M =
[[-0.038, -0.498, -0.442, -1.309],
 [-0.038, 0.518, -1.863, 0.224],
 [-0.038, 0.518, 1.252, -0.800],
 [2.002, 0.518, -0.884, -0.800],
 [-0.038, 0.518, -0.884, 1.275],
 [-0.038, 0.518, -0.884, -1.989],
 [0.809, 1.253, -0.884, -0.800],
 [-0.038, -0.589, 1.486, -0.800]]
Give the first entry, reading row by row.
Answer: -0.038
Give the 4th-last entry, reading row by row.
Answer: -0.038
The third largest entry: 1.275
The smallest entry in the last row: -0.800
Give the 1st entry on the diagonal from the top-right corner.
Answer: -1.309
Give the fifth entry, reading row by row.
Answer: -0.038
Give the 3rd-last entry, reading row by row.
Answer: -0.589
The 5th-last entry, reading row by row -> -0.800
The last entry in the row that holds the largest entry -> -0.800
Give the second entry on the main diagonal.
Answer: 0.518
Give the entry directly below the largest entry.
Answer: -0.038
The 2nd entry in reading order: -0.498
The first entry of the largest entry's row is 2.002
The entry just right of the largest entry -> 0.518
The entry directly below -1.863 -> 1.252
Give the 3rd entry, reading row by row.
Answer: -0.442
The entry directly above the largest entry: -0.038
The third entry on the diagonal from the top-right corner: 0.518
Give the second entry from the end, reading row by row.
Answer: 1.486
Give the entry directly below -1.309.
Answer: 0.224
Give the second entry on the diagonal from the top-right corner.
Answer: -1.863
The minimum is -1.989

W =
[[-19   5 -42 -20 -39  -9   4   2 -37]
 [ 11 -16 -31  -8   3  20   1   1  17]
 [ -8  44 -57 -17  17  11  20 -27   8]
 [-25  -7  13  18  31  -6  24 -21 -12]]
Indices start at 0.
The entry in the top-left corner -> -19
Report the entry at row 2, column 1.
44
The entry just right of the largest entry is -57
The bottom-left entry is -25
The entry directly above -25 is -8
The entry directly above -17: -8
Report the entry just right of the smallest entry.
-17
The entry just left of 18: 13
The entry in the top-right corner: -37
Report the bottom entry of the column that holds the largest entry.
-7
Report the entry directly below 5.
-16
The entry at row 1, column 0 is 11
Report the entry in the bottom-right corner.
-12
Report the top entry of the column that holds the smallest entry.
-42
Report the entry directly above 31.
17
Report the entry just right of -6.
24

Read these off the matrix that follows.
1) Find the entry just right of 240.650.
2) Find the entry just left of 217.748.
3) Find the entry just right of 114.184.
4) Find the top-right entry.
5) Find the bottom entry of the column that holds the largest entry.
6) Find the bottom-right entry.
7) Find the entry in the bottom-left corner.
8) Find the bottom entry of the column that holds the smallest entry.
[[3.702, 239.331, 102.369, -165.684, 20.797, -38.257],
 [22.402, 181.906, 19.940, 17.988, -22.874, -173.697],
 [-28.273, 92.450, 114.184, 73.172, 72.624, -184.085],
 [-8.193, 33.144, 51.386, 69.546, 125.339, -188.461],
 [9.098, -59.670, 60.909, 121.610, 211.372, -173.902],
 [11.620, -158.876, 36.694, 144.250, 139.838, -48.157],
 [66.878, -131.879, -26.221, 204.929, 95.147, -66.015],
 [52.760, -168.697, -60.527, 230.910, 121.479, -94.787],
 [101.019, -163.834, -44.064, 260.242, 200.310, -105.564],
 [68.089, -217.750, -98.857, 252.533, 189.647, -78.189],
 [37.297, -219.068, -55.346, 213.664, 217.748, 16.929],
 [104.694, -197.369, 68.268, 240.650, 232.159, -51.385],
 [115.036, -90.282, -71.824, 240.826, 193.094, 147.553]]
1) 232.159
2) 213.664
3) 73.172
4) -38.257
5) 240.826
6) 147.553
7) 115.036
8) -90.282

Questions about the array below. Rows and columns are numbered from 0.
1) Read off the entry in row 1 and column 0.
2) Read off the entry in the top-right corner.
3) Read off the entry at row 0, column 0.
4) Read off the entry at row 1, column 2.
5) Read off the entry just left of the largest entry.
6) Read off the entry in the bottom-right corner.
7) Read off the entry in row 0 and column 1.
8) Read off the entry directly below 0.029.
[[-0.190, -0.084, -0.185, -0.038, 0.176, -0.183, 0.029, 0.176, 0.142],
 [-0.164, -0.149, -0.187, 0.155, 0.197, -0.079, -0.103, 0.038, 0.226]]
1) -0.164
2) 0.142
3) -0.190
4) -0.187
5) 0.038
6) 0.226
7) -0.084
8) -0.103

Questions about the grid below. Indices start at 0.
1) Read off the entry at row 2, column 0.
2) Read off the entry in row 1 and column 0.
3) Read off the entry directly above the smallest entry.
4) Read off the entry just right of 10.
5) Read off the entry in the bottom-right corner.
6) Read off the bottom-left entry.
7) Read off the bottom entry of the column that holds the largest entry.
8) Read off the entry just right of -39.
-60	32	3	-4
-58	24	4	-3
-7	10	-16	-4
-62	19	3	-10
-10	19	-39	5
-2	45	-70	6
1) -7
2) -58
3) -39
4) -16
5) 6
6) -2
7) 45
8) 5

Questions about the row below.
1) Give the entry just left of 233.
2) Give the entry just right of 5.
3) Give the third entry from the left.
[212, 233, 160, 214, 5, 220]
1) 212
2) 220
3) 160

Read these off the array that follows. Indices start at 0.
1) Give the entry at row 1, column 0.
2) Give the entry at row 1, column 2.
3) Give the entry in the top-right corner.
4) Give the entry at row 0, column 0.
5) Give the bottom-right entry.
7,6,5,7,4,6,6,6,5,5,5,5,5
5,6,4,4,5,5,6,5,5,5,4,5,8
5,6,4,5,5,6,6,6,4,6,4,5,5
6,6,5,5,5,4,6,4,4,6,5,5,5
4,6,6,5,5,4,5,5,5,5,6,6,7
6,4,5,5,5,5,6,5,6,6,5,6,5
3,5,5,6,6,7,4,6,5,5,5,5,6
2,6,5,8,5,8,5,4,8,6,7,8,3
1) 5
2) 4
3) 5
4) 7
5) 3

Read these off the matrix that follows. Rows and columns are numbered from 0.
1) Report the entry at row 1, column 0.
2) Report the entry directly above -0.56.
3) Report the bottom-right entry.
4) Report the entry in row 1 and column 2.
5) Report the entry directly above the largest entry.
6) Report the entry at row 0, column 0.
7) Report the entry just right of -2.28.
8) Report the entry just left of 0.62.
[[ 0.92 -0.79  0.73 -2.22  0.55  1.76]
 [ 1.10  0.80 -0.05 -0.01 -2.04 -1.87]
 [-1.40  0.05 -2.60 -0.52  0.25 -0.01]
 [ 1.31 -0.53 -0.11 -2.27  1.17  1.23]
 [-0.61 -0.57  2.62  0.88  0.08  1.55]
 [ 1.30  0.54  1.18 -0.97 -2.31  0.62]
 [-0.90  0.04  1.71  0.97  0.07  2.61]
 [-0.31 -0.29 -2.28 -1.81  0.27 -0.21]
 [ 0.45 -0.56  1.46  0.06  2.37  1.76]
 [-0.07  0.74 -0.60  1.05 -1.47 -2.34]]
1) 1.10
2) -0.29
3) -2.34
4) -0.05
5) -0.11
6) 0.92
7) -1.81
8) -2.31

 32  -49    1   -3   34    2   53   -9   -5   10    3
-53   58    3   -2  -13   -7  -44   19    1  -26   -2
 35  -48    3    0   37    4   55  -11   -4    9    0
 -6   -8    5  -11  -43   -6  -47    3   -9  -19    1
 49  -54   -3    9   12    7   13  -20  -12   38    1
-18    0    4  -13  -43   -9  -54   10  -13  -17    7
 10  -37   10  -15  -31  -10  -30    1  -15   -9    8
-49   53   -4    0   -4   -2  -25   16    4  -24   -2
 50  -55   -2    8    9    7   10  -20  -13   35    0
-51   58    0    0   -8   -5  -37   19   -1  -22   -1
 25  -47   -3   -2    9   -1    3   -6  -18   40   15
 -8    0   -7    2   30    4   36    2    4   -5    1
 26  -41   -2   -1   36    4   53   -8   -3   11    3
-50   59   -1    2   -4   -2  -27   17    4  -29   -5
Rows and columns are numbered from 0.
The entry directly above 37 is -13
The entry in row 0 and column 0?
A: 32
The bottom-left entry: -50
The entry directly below -26?
A: 9
The entry in row 2 and column 0 is 35
The entry in row 1 and column 0 is -53
The bottom entry of the column that holds the smallest entry is 59
The entry at row 0, column 1?
A: -49
The bottom-right entry?
A: -5
The entry just right of the smallest entry is -2
The entry at row 0, column 2 -> 1
The entry in row 1 and column 1 -> 58
The entry directly below the smallest entry is 58
The entry directly above the smallest entry?
A: 53
The entry just left of -55 -> 50
The entry at row 2, column 1 -> -48
The entry at row 2, column 2 -> 3
The entry just right of the largest entry?
A: -1
The entry in row 1 and column 2?
A: 3
The minimum?
A: -55
The entry in the top-right corner?
A: 3

[10  0  5 10 54 20 15  9  5 24  5 10  9  0 15]
The centre entry -> 9
The 3rd entry from the left is 5
The last entry -> 15
The second entry from the left -> 0
The second entry from the right is 0

Questions about the row below.
1) Which number is the 2nd largest entry?
2) Which number is the first entry from the left?
-12,2,18,75,-12,-76,-76,-30
1) 18
2) -12
